(in the rows, 128 means zero)
X: 3 groups of rows, each row roughly a mix of its group's hidden directions:
X (121 x 12):
[[104  73 151 149 134  98 155 127 171 115 148 148]
 [ 74 168 106 144 149 124 157 160 138 118 157 105]
 [153 183 137 105 104 148 130 130  71 119 112 141]
 [125  73 110 138  63 157 120 135 134 111 121 135]
 [171 148 142 106 104 121  96 146  96 170  90 128]
 [ 93 150 178 141 139 110 111 150 113 147 179 109]
 [141 105  91 157 141  96 134  74 156 126  96 142]
 [120 171 174 119 115 130 133 187 128 150 133 156]
 [122 143 174 108 142 115  93 180 106 161 130 108]
 [ 95 188 147 131 147 153 121 165 118 133 148  97]
 [ 87 150  78 105 112 152 152 142 115  90 103 127]
 [137 173 163 133 161 140 127 178 106 164 130 115]
 [139 136 133 115 120  80  91 106  65 144 116 142]
 [137  85  99 135  87 136  99 103 100 130  81 127]
 [103 168 176 117 155 118 131 178 127 154 148 134]
 [148 107  84 110 117 103  98  76 115 108  95 126]
 [127 173 177 113 138 143 135 157  88 140 165 113]
 [ 95  67 117 157 136  99 142 119 173 130 127 137]
 [106  84 166 137 123  82 123 149 170 148 148 134]
 [ 67 135 164 147 139 101 142 114 114 123 172 113]
 [134  99  91 139 124 104 125  71 145 120  79 120]
 [162 172 106 107 131 158 108 118  73 124 113 109]
 [ 89  66 131 133 124  99 122 130 165 119 150  98]
 [127 130 103 117 122 112 130  71 107  98 111 184]
 [181 127  88 130  89 147 113 115 120 156  93 145]
 [129  96 154 111  99 128 132  90  77 111 150 164]
 [166 113  76 130 108 148 153  97 146 104  92 135]
 [133 170 170  90 142  92 112 144  91 142 109 141]
 [ 78 142 177 106 133 142 147 151 123 100 167 138]
 [ 91 151 136 149 163 111 177 136 158 126 171 132]
 [114 186 162 108 124 128 140 144  80 137 148 155]
 [125  65  98 162 110 138 107  94 131 118 123 100]
 [166 140 103 121 143  94 109  81  89 133  93 117]
 [ 93 109 158 117 104 165 128 151 132 100 176 159]
 [103 135 102 164 157 107 145  64 138 112 126 106]
 [116 148 170  88 171  98  95 155 120 135 143 112]
 [141 183 164  95 120 141 123 172 109 153 134 147]
 [ 83 162 169 111 139 130 141 176 140 134 154 150]
 [154  83  87 136 111 127 125  88 139 118  78 131]
 [158 171  99 112 108 164 142 118  99 118  87 152]
 [ 91  66 147 111 127 109 123 108 128 104 170 140]
 [ 85 103 148 119  80 152 141 137  92 109 164 129]
 [ 88 138 155  92 149  75  94 134 109 147 116 119]
 [ 78 131 150 163 145 115 126 118 133 123 193 122]
 [130 173 142  88 133 126  87 172  95 144 112 133]
 [ 88 118 152 107 107 119 143 107  93 110 181 157]
 [ 51 149 130 113 117 131 131 146 109 116 165 119]
 [119 175  95 152 131 128 192 127 134 112 155 127]
 [178 158 104 120 118 156 126 121 108 132  71 149]
 [ 80 145 125  95 119 164 113 175 149 112 151 147]
 [148 170 102 127 133 135  97 145  94 170  85 117]
 [168 171 142 120 113 162 112 156  93 143  92 114]
 [170 101  84 117 131 126 105  88 149  92 102 127]
 [101 136 176 121 166 102 128 141 127 150 176 100]
 [170 128  80 160 131 128 131 130 149 141  71 113]
 [ 77 106 153 162 150 123 128 111 162 107 165 108]
 [179 117 102 103 106 152  93 124 113 127  78 129]
 [112 117 171 130 166 111 124 160 168 144 171 110]
 [154  88 104 114 104 148 115  97 140 105  75 148]
 [152 160  72 128 108 169 128  92 105 118 127 146]
 [ 79 125 145 153 138 140 140 128 152 107 193 141]
 [161 114  97 132  91 144 118 108  96 128  68 134]
 [182 138  78 146 121 143 152 104 135 123  89 143]
 [109 197 158 108 135 128 131 157  99 146 145 147]
 [109  86 158 142 143  69 113 137 144 157 155 129]
 [115 191 120 112 126 187 141 153 127 116 118 140]
 [ 94 100 154 121  85 116  98 169 100 159 133 122]
 [166 159 112 163 113 133 172 120 113 135 101 172]
 [ 94 111 181 123 124 104 135 164 134 137 178 139]
 [115 195 157 129 164 112 128 140 117 149 144  97]
 [134 162 141 153 124 162 166 162  86 144 159 145]
 [160  99 147  99 112 129  72 152 105 134  93 111]
 [182  92  94 136 115 120 108 130 142 153  81 120]
 [ 82 137 125 149 158 107 130 158 168 138 164  95]
 [100 148 170 116 126 151 137 180 127 130 180 130]
 [ 92 109 151 103 168 107 106 173 164 125 132 110]
 [130  57 121 164 132  90 131 100 134 127 147 128]
 [ 97  80  82 119 139 101 107  88 147 109 122 124]
 [183 153 156 125 181 119 152 139 148 129 135 152]
 [112 181 114 161 151 114 136 102 108 148 156  88]
 [145 148  94 160 167 120 140  98 167 137 102  91]
 [166 188 139 101 161 103 116 121 120 130  95 138]
 [149 145 111 112 101 173 118 100  78 115 100 155]
 [107 185 163 106 133 133 148 156 100 128 161 154]
 [107  84 187 102 140 101 127 140 132 112 164 125]
 [147  90 131 132 110 172 101 141 183 116 125 158]
 [175 137 114 105 108 141 158 103 102 109  97 173]
 [ 95 187 151 117 144 120 165 144 103 132 164 129]
 [158  78 114 107  96 141 121  89 115 107  97 152]
 [141 167 104 118  86 184 115 115 115 127  95 115]
 [167 175 121 129 157  94 111 126 107 168  97 129]
 [103 120 163 136 120 162 131 181 181 136 134 117]
 [118 179 176 103 141 137 113 170 108 139 153 120]
 [126  70 126 164 126 114 154 121 184 119 128 145]
 [129 102 115 132 145 118 158 123 201 107 156 109]
 [138 132 106 110 180 158 105 119 168 101 109  92]
 [163  87  92 135 120 129 127 103 155 126  70 121]
 [122  78 149 120 126  86  86 150 133 156  95 122]
 [113 156 140 128 103 187 149 169 127 122 167 139]
 [ 91 143 119 162 157 112 168 105 137 127 146  78]
 [179 142 121 132 108 128 145 100  83 136 101 172]
 [148 130 111 146 139 178 131 167 184 134 147 110]
 [111 163 164 116 142  78 119 136  88 145 154 155]
 [ 97 200 145 119 144 131 149 115 101 123 157 135]
 [147  94  71 146 119 134 120 112 168 127  87 112]
 [130 143 153 148 118 127 117 190 115 185 110 130]
 [160 112 123 105 124 151  97 145 134 123  56 111]
 [167  71 124 101 107 124 133  97 133 106  99 155]
 [ 84 161 161 117 114 133 167 126  96 119 171 143]
 [134 192 164  97 155 106 133 153 115 146 118 141]
 [164 158  91 113 107 174 143 112 123 108  86 138]
 [175 124  75 136 136 114 116  82 135 121  91 131]
 [108  90 154 169 147 118 164 142 174 140 154 128]
 [136 180 102 121 158 149 159  87 134  97 106 138]
 [119  74  93 147  96 161 148 103 150 102 132 140]
 [140 150 131 105  84 124 150 114  73 129 109 171]
 [143 103 100  97  89 167 128  85 132  96 113 145]
 [160 109  74 121 137 160 152 125 162 102  93 123]
 [130 199 122 125 166 131 133 114 115 132 117  84]
 [139  76  91 168 118 126 130  94 167 129 109 121]
 [142 114  71 136 122 171 135 102 161  97 107 110]]
one row of each group, then the others: which group is each in?
[119 102 178 121 170 102  97 154 156 144 152 116]	<86>
[152  65 111 105  90 152 121 164 117 119 114 126]	<57>
[117 155 108  93 116 132 126  81 142  89  79 136]	<76>

[105 179 168 131 150 111 124 172 110 156 147 119]	<86>
[171 163 113 108 106 160 120 119 105 134  77 151]	<86>
[157 115 113 119 155 109 133 167 162 125  66 117]	<86>
[ 91  72 119 141  98 144 113 150 143 141 170 108]	<76>
[ 90 119 151  85 127  99 158 135 112 103 160 166]	<86>
[114  98 106 166 152 126 124  78 173 101 124 113]	<57>
[114 162 156 116 148 161 158 118  91 106 172 106]	<76>
[147  85  94 121 104 154 131 104 151  98 101 169]	<57>
[160  67 118 131 112 113 108 102 106 130  87 149]	<86>
[150 148 148 168 156  86 138 140  86 163 132 150]	<86>
[ 89 103  99 146 116 137 175  86 120  98 135 107]	<57>
